Here are some points, one per row:
[-1.3  0.2  0.9 -0.8 -1.2  1.7 -0.1  0.8  1.4  0.0  1.2 -0.6  1.8 -0.9  0.6 -0.5  0.9 -0.3 -1.0
 -0.3 -1.2 -0.9  0.2 -0.5]
[-1.5 -0.9  0.1  0.6  0.5  0.4 -0.8  0.1  0.1  2.5 -1.5  1.8  1.3  0.9  1.0  0.0  0.0  1.3 -0.1
  0.6 -0.9  0.1 -0.8  0.2]
[-0.5 -1.1  1.0 -1.1 -0.4  0.0  0.6  0.6 -1.4 -2.2  0.6 -1.3 -1.8 -0.4 -0.7 -1.8 -0.5  0.1  0.7
 -0.2 -0.2 -1.3 -0.2 -1.1]
[-0.6 -0.7 -0.8  0.4  0.7  0.3 -0.3 -0.3  0.0  1.5 -2.2  1.1  0.4 -0.2  0.1  0.6  0.1  0.2  0.7
 -0.6 -0.4 -0.7 -1.0  0.9]
[-0.1  0.9 -0.8  0.0 -0.7 -0.4  0.2  0.4 -0.5 -0.1  0.2  0.1  0.9  0.6 -0.8 -2.2 -0.6 -1.6  1.5
 -0.9 -0.2 -0.3  1.3 -0.4]
[ 0.7 -1.8 -0.7 -1.9  0.9  1.7  0.6 -1.2  0.3  0.0  0.5 -0.7  0.1  2.7  1.0  1.2 -0.1 -1.3 -1.2
 -0.4  1.2  0.5 -0.2  0.4]
[ 0.4 -1.9 -1.2 -0.4  2.0 -0.4  2.0  0.1 -0.3  0.7  1.9 -1.4 -1.0  1.9  0.9  0.8  0.8  0.8  1.2
  0.4  1.6  0.1  0.6  1.2]
[-1.0  0.9  0.1 -1.0  0.1  1.6 -1.2  0.0 -1.1  0.9 -1.2  0.7 -0.6 -0.6 -0.4  0.1 -1.0  0.4 -1.3
  0.9  0.2 -0.1  1.4 -0.9]
[ 0.5  0.1  0.9  0.3  1.5 -2.4  1.2 -1.2 -0.8 -0.7 -1.0 -0.3 -1.1  1.0 -1.2 -1.1  0.3 -0.7  0.0
 -0.2 -0.2  1.9  0.0 -1.4]
[ 0.6 -1.4 -2.7  1.2  0.5  0.6 -0.2  1.3 -0.6  1.1 -0.1  0.2 -0.8  0.6  1.2  0.0  0.0 -0.5  0.5
 -0.8  2.0 -1.0  1.3 -1.2]
[ 1.5  0.3 -0.9  1.1 -0.7 -1.4 -0.9 -0.6 -1.1 -0.5 -0.1  0.5  1.8  1.2  0.6 -0.3  0.2 -1.0 -0.9
 -0.5 -0.4 -0.3 -0.3  1.1]
[-1.5 -1.3  0.3 -1.4 -0.2 -0.8 -0.8  2.0 -0.7 -0.4  0.7  0.4 -0.5 -1.0  0.4 -0.6 -1.2 -1.3  1.0
  0.2  0.8 -0.2 -0.3 -0.5]
[ 0.4  1.7  0.7  0.4  0.0 -1.4  0.9 -0.1 -1.0  0.2 -0.6  0.1  0.7 -0.9  0.6  0.4  0.8 -1.3 -0.3
  0.4  0.7  1.3 -1.3  0.7]
[ 0.8  0.5  0.4  0.7  1.6 -1.3  0.5 -0.7  1.7  1.4  0.7 -0.5 -0.6  0.2 -1.3 -0.1 -1.2  1.0 -0.9
  0.4 -0.3  1.2  0.1 -1.7]
[-0.7  1.5 -0.4  0.9 -1.6  1.5 -1.7  0.1  0.7 -0.2  1.0  0.8 -1.1  0.7 -0.7  0.1 -0.7  0.6 -0.3
 -1.1  0.1  0.1  0.0 -0.5]
[-0.6 -1.4  1.4  0.2 -0.7 -2.9 -0.9  0.5  0.2 -0.1  0.2  0.6  0.6 -2.0 -0.7  1.1  1.1  1.9 -0.3
  1.4  0.4  1.9  0.1 -1.1]
[ 0.9 -0.7  0.5 -0.9 -2.1  1.4 -0.2 -0.6  2.1 -0.5  1.1 -0.3 -1.2 -0.9 -0.6  1.7 -0.1  1.0 -0.8
 -0.7 -0.3  0.7 -0.3  0.2]
[-0.2  0.4  1.0 -0.1  0.1  0.9  0.6  0.3  0.8 -0.3 -0.9  0.4  2.1 -1.4  0.1 -1.6  0.3  0.2  0.3
 -0.2 -1.6 -0.7  0.9  0.6]
[ 0.8  0.3  1.1 -0.1  2.3 -1.5  0.5 -0.3  0.8 -0.7 -1.3  1.7  0.9 -1.4  0.4  0.1  0.2 -0.4  0.9
 -0.7 -0.9 -0.5  0.8  0.3]
[-0.7 -0.2  1.1 -0.6  0.3  0.4 -1.2  1.7 -2.9 -0.9  0.4  0.6  0.7  0.9 -0.4 -1.6 -0.9 -0.2  1.3
 -0.2 -0.3 -0.5 -0.3 -2.7]
[ 0.1  1.5  0.9  0.2  1.2 -0.8  1.1 -1.0  1.0  1.2  0.7  0.4 -0.6  0.9 -1.5  0.3 -0.6  0.8 -0.3
 -0.5  0.0  1.3 -0.5 -1.6]
[-1.7  0.2  0.9  0.6  0.4 -0.8  0.7 -0.1  0.3 -0.3 -0.6  1.0  1.9 -1.3  0.8  0.5 -0.8 -0.3 -0.2
 -1.4 -1.3 -1.3  0.6 -0.6]
[ 1.0 -0.3  0.7  0.6  0.3 -1.4 -0.9 -0.2 -0.6  0.0  0.7 -0.3  0.3 -2.4 -1.2  1.3 -0.3  1.1  1.0
  0.2  0.8  1.1 -1.2 -1.2]
[-0.6 -0.6 -0.3 -0.8 -1.7 -0.2  0.1  0.5  0.4  0.2 -0.4 -0.1  0.3  0.5  0.1 -0.7 -0.9 -1.1 -0.3
 -0.2 -0.7 -0.6 -0.2  0.0]
[-0.6  1.4 -0.5 -0.9  0.5  0.5  0.2 -0.9  0.3 -0.6  2.5 -0.4 -0.9  1.0 -2.2  0.0 -0.1  2.2  0.1
 -0.7  0.1  1.0  0.9  1.7]
[ 0.5  0.8  1.2 -0.4  0.6 -0.5  0.1 -1.6 -0.2 -1.7  0.5 -2.0 -1.3  1.3 -1.5  0.2 -0.3  0.2  0.2
  1.3  0.8  1.9 -1.4  2.0]
[ 2.1  1.2  0.7  0.4  0.6  0.8  0.5 -0.8 -0.6 -1.1 -0.2  0.6 -2.3  0.4  0.1 -0.9 -0.4 -1.4 -0.1
  0.5  0.4 -2.7  0.6  0.4]
[ 0.3 -1.2 -1.9  0.5  0.6  2.7  1.3 -0.5 -0.8  1.5 -0.4 -1.0  0.4  3.0  0.7  0.8 -0.4 -1.3 -0.3
  0.6  1.7 -0.3  1.2 -0.3]
[ 0.3 -1.0 -0.9  0.6  0.3  1.8 -0.9 -0.6  0.4  0.3 -1.4  0.1 -1.0 -1.5 -0.3  1.7  0.5  1.5  0.4
  0.6 -0.8  1.0 -0.1  1.7]
[ 0.8  1.1  0.1 -0.3  1.2 -1.1  0.8 -0.8  0.8  1.1  0.2  0.8 -0.7 -0.1 -0.2  0.0 -1.0  0.1 -0.2
 -0.5  0.3  0.7 -0.2 -1.8]
[ 0.3  1.3  0.3  0.4  0.3 -1.1 -1.7 -0.4  0.7 -0.6 -0.7 -0.8  0.8 -1.0 -0.1  1.8  0.3  1.1 -0.2
 -0.4 -0.3 -0.1  1.4 -0.9]
[-0.1 -0.6 -1.6 -0.5 -0.4 -1.4 -1.7  1.1 -0.4  0.9  1.7  0.3  0.1 -0.7  1.9  0.0  0.4  0.9 -0.9
 -0.3  2.2  0.6  0.9 -0.4]
[-0.7  2.1  0.6 -0.4 -1.8  0.3 -0.5  1.7  1.2  1.5  0.1 -1.2  1.0  0.0  0.0  1.0  0.9  0.2 -0.6
  0.1 -0.7 -0.2 -1.1 -0.1]
[ 0.4  0.9  0.7  0.7 -2.5  1.4 -1.3  0.4  1.4 -1.3  1.4  0.2 -1.6  0.1 -1.1  0.0  0.8  1.0 -1.0
  0.2 -0.5  0.3 -0.3  1.3]
[-0.4 -1.1  1.9  0.3  2.5 -0.1  0.5  0.6 -1.6 -0.4  1.0 -0.1 -0.1 -0.4  0.2  0.4 -0.6  0.1  1.1
  2.2  1.6 -0.8 -0.8  0.7]
[-0.1  0.6 -0.6  0.0  1.4 -2.0  2.0 -1.1 -0.6 -0.2 -1.7 -0.2 -0.6  0.1  0.5 -0.8  0.1 -1.9  1.4
  0.1  0.9  1.3  0.2 -1.3]
[-0.4 -0.3  1.1 -0.9 -0.5  0.7  0.1  1.4 -2.5 -1.4 -0.9  0.3 -0.3  0.0 -0.6 -1.3 -1.2 -0.2  1.0
 -0.5  0.2 -1.5 -0.5 -2.6]
[ 0.6  0.3 -1.5  0.4  0.2 -1.5  0.3 -0.5 -0.1  0.9  0.7  1.0  1.4  1.1  2.0 -1.4  0.4 -1.3 -0.2
 -0.9  0.6  0.7  1.0  0.5]
[ 0.2  0.6 -0.7 -0.1 -1.4  1.2  1.7  0.4 -0.4  0.0 -1.5 -1.0  0.4  0.0 -0.1 -0.8  1.4 -1.0  0.7
  0.1 -1.2  1.2 -0.8  1.5]
[ 1.9 -1.9 -1.5  0.9 -0.3  1.0  0.7  1.0  0.1 -0.4 -0.2  0.7 -0.8  0.8  0.8 -0.3  2.0 -0.2  0.8
 -0.2  2.0 -1.9  0.6  0.3]
[ 1.2  0.1 -0.4  0.9 -1.0 -1.6 -1.2 -0.9 -1.1 -0.4 -0.8 -0.3  1.7  1.5  1.2 -0.4  0.6 -0.9 -0.8
 -0.1 -0.4 -0.3 -0.1  0.6]
[-0.7 -0.6 -0.5 -1.0 -1.0 -1.1  0.5  0.0  1.3 -0.9  0.5 -0.7 -0.5  0.1 -0.5 -1.2  0.0 -1.1  0.4
  0.0 -0.1 -0.7 -0.4  1.5]
[ 0.2  0.2  0.1 -0.8 -0.3  0.0  0.0  1.3 -1.9 -1.2  1.0  0.5  0.2 -0.9 -0.3 -1.5 -0.8 -0.9  1.9
 -1.7 -0.2 -1.0  0.2 -1.2]
[-1.2  0.8  0.2 -0.7 -0.1  0.7 -2.0  0.1  0.5  1.3  0.8 -0.7 -1.1  0.5 -0.6  1.0 -0.5  1.8 -1.4
  1.0  0.0  1.0 -0.9  1.5]
[ 0.2  1.9 -0.2 -1.2 -0.2 -1.8  1.2 -1.3 -0.8 -0.5  0.6 -1.0 -1.0 -0.6 -1.9 -1.4  1.0  0.2  0.0
  1.1  0.8  1.1  1.7  1.0]
[ 1.5 -0.5  1.2 -0.7 -0.5 -1.8  0.0  1.2 -0.5 -0.1 -1.5  0.9  0.4 -1.9 -1.2  2.6 -0.3  0.7  0.8
  0.3  0.6  0.4 -0.6 -1.3]
[-0.7  2.2  1.6  0.5  1.1 -2.3  0.9 -0.9  0.3 -0.7  0.5 -0.5  0.0 -0.9  1.1 -0.7  0.8  0.0  0.1
 -0.1  0.2 -0.3  1.4 -1.0]
[-0.9 -0.3 -1.3 -0.4 -1.8  0.5  0.1  0.9  0.2 -0.3 -1.4  0.2  0.7  0.5 -0.7 -0.2 -1.0 -1.7 -1.0
 -0.2 -0.6 -1.9 -0.9 -0.5]
[-1.0  0.8  0.7 -0.2 -1.1  0.1 -0.3  1.5  1.7  0.7  0.7 -1.9  0.2  0.1  0.6  1.6  0.7  0.7 -0.9
  1.5 -1.1 -0.5 -1.8  0.4]
[ 0.9 -0.7 -2.0  0.5 -0.5  2.0  0.7  0.4  1.3  1.0 -0.1 -0.1  0.2  0.8  1.6  1.8  2.1 -0.2 -0.2
  0.0  0.2 -1.4  2.2 -0.8]
[ 1.0  0.6  0.8  0.8  1.7 -2.4  0.8 -1.6 -0.1 -0.4 -0.1 -0.9 -0.4  0.5 -1.2 -0.6 -0.5 -0.8 -0.2
  0.5  0.2  2.0 -0.4 -1.4]
[-2.0 -1.1 -0.8  0.8  0.4 -1.8  0.5 -1.3  0.0 -0.5  0.2 -1.1  0.7 -0.3  0.9 -0.1  0.1 -0.3  0.6
  1.3 -0.1  0.9 -0.7  0.0]
[-1.0 -0.2 -0.1  0.3  1.1 -0.6 -2.2 -0.1 -0.2  0.0  0.9  1.8 -0.1 -0.8  1.0 -0.2 -1.8 -0.3  0.3
 -0.1 -0.4 -0.6  0.7  0.0]
Along one direction, these points spread out more than along any other. Take the direction at right angles to it along which they spread out most. Then take the direction at right angles to both along which they spread out most. Go by this last direction. How far along it is each point below, from 0 to 99? The average is 50, and the first point in the table lies past the average. One standard deviation of the points above along it is 16.
[-0.7  0.9 -0.2 -0.2 -1.5  1.0  1.1  0.8  0.3  0.4 -1.0 -1.2  0.8 -0.1  0.5 -1.2  1.5 -0.4 -0.5
  1.3 -0.5  1.5 -1.1  2.0] 47
[-1.1  0.4  0.9 -0.6 -0.2  2.9  0.0 -0.8 -0.7 -0.6  1.3 -0.5 -0.7  1.0 -1.0  1.1 -0.6  0.9 -0.5
 -0.9 -0.2  0.2  0.3  0.1] 49
[ 0.5  0.7 -0.2  0.7 -0.3 -1.1  1.4  0.1  1.1  0.6 -0.2  0.2  2.2  0.9  0.8 -0.2  1.1  1.3 -1.2
 -2.0 -1.6 -0.5 -0.2  2.1] 47
[ 0.1 -0.9 -0.8  0.2  0.8  0.0 -1.4 -0.4  1.8  0.9  0.0  0.6  1.7 -0.4  2.4  0.0  1.6  1.6 -2.7
  0.6 -0.1  1.0  1.8  0.9] 40
[ 0.4 -1.6  1.9 -0.8  0.8  2.1  0.7 -2.1 -0.3 -1.4 -1.3  0.9 -0.6  0.2 -1.4  0.5 -1.2  2.0 -0.1
  1.0 -1.1 -1.5 -0.5  0.5] 53
[ 0.1  0.7  1.1  1.1  0.9  1.2 -0.1 -0.9  0.0 -1.1  1.8  0.3 -2.0  1.5  0.5 -1.7  0.6 -0.7 -1.0
 -0.1  0.3 -1.3  0.3  0.1] 40
[-0.5 -0.8 -0.8  0.7  0.4  2.1 -1.3 -0.1  0.3  0.5 -2.0  0.5  0.2 -1.0  0.0  1.6  0.2  1.6 -0.1
  0.6 -0.1  1.0 -0.4  0.9] 51
[ 0.1 -0.2  0.2 -1.6 -1.4 -0.1  0.5  2.1 -1.1  0.8  0.4 -0.3 -0.2 -1.1  0.1  0.9  0.5 -0.5 -0.4
  0.0  0.1  0.4 -2.8  0.9] 61
[ 0.2 -2.1  0.8 -1.5 -2.4  1.1  1.0 -1.1  0.9  0.6 -1.0 -1.4 -0.4 -0.6 -1.0  1.1 -0.2 -1.9 -1.6
 -0.5 -0.7 -0.6 -2.3 -0.5] 56
[ 0.9 -0.2 -1.1  0.3  1.0  0.8 -2.5 -0.2 -0.1  0.2  0.1  2.0  0.2 -0.7 -0.6  0.7 -1.8  0.8  1.1
  0.0  0.1 -1.3  1.1 -0.1] 61
[-1.1 -0.6  1.1  0.0  0.5  0.8 -0.3  0.7  0.9  0.1 -0.5  0.3  1.9 -0.9  0.4 -1.6  1.0  0.3  0.1
  0.2 -2.2  0.1  1.0  0.8] 68
[-1.5 -0.1 -1.6  0.2 -0.5 -0.3  1.0  0.8 -0.3 -0.5 -0.3 -0.8 -0.9 -1.9  0.0  1.5  0.1  0.8  1.7
 -0.8  1.3  1.8 -0.5 -0.2] 48
[-1.3 -0.3  0.1  1.9  1.1  0.2 -0.9  0.3  0.9 -0.7  2.0 -0.2 -1.6  0.3  0.3 -1.2 -0.4 -0.3  0.0
 -0.4 -0.9  0.1  0.6  0.6] 48
[ 0.8 -1.1 -2.0  1.5  1.2 -0.1  1.6 -0.3  0.4  0.8 -0.4  0.2  0.1  2.1  1.2 -1.8  0.0 -1.6  0.8
 -1.1  0.6 -0.8  1.3  0.5] 25
[ 1.5  2.0  0.0  0.5 -1.7  0.8 -2.4  0.2  0.5 -0.6 -0.3  0.8 -1.1  0.0 -0.5  0.7 -0.2  1.0 -0.1
  0.7  0.4 -0.1 -0.5  1.4] 55
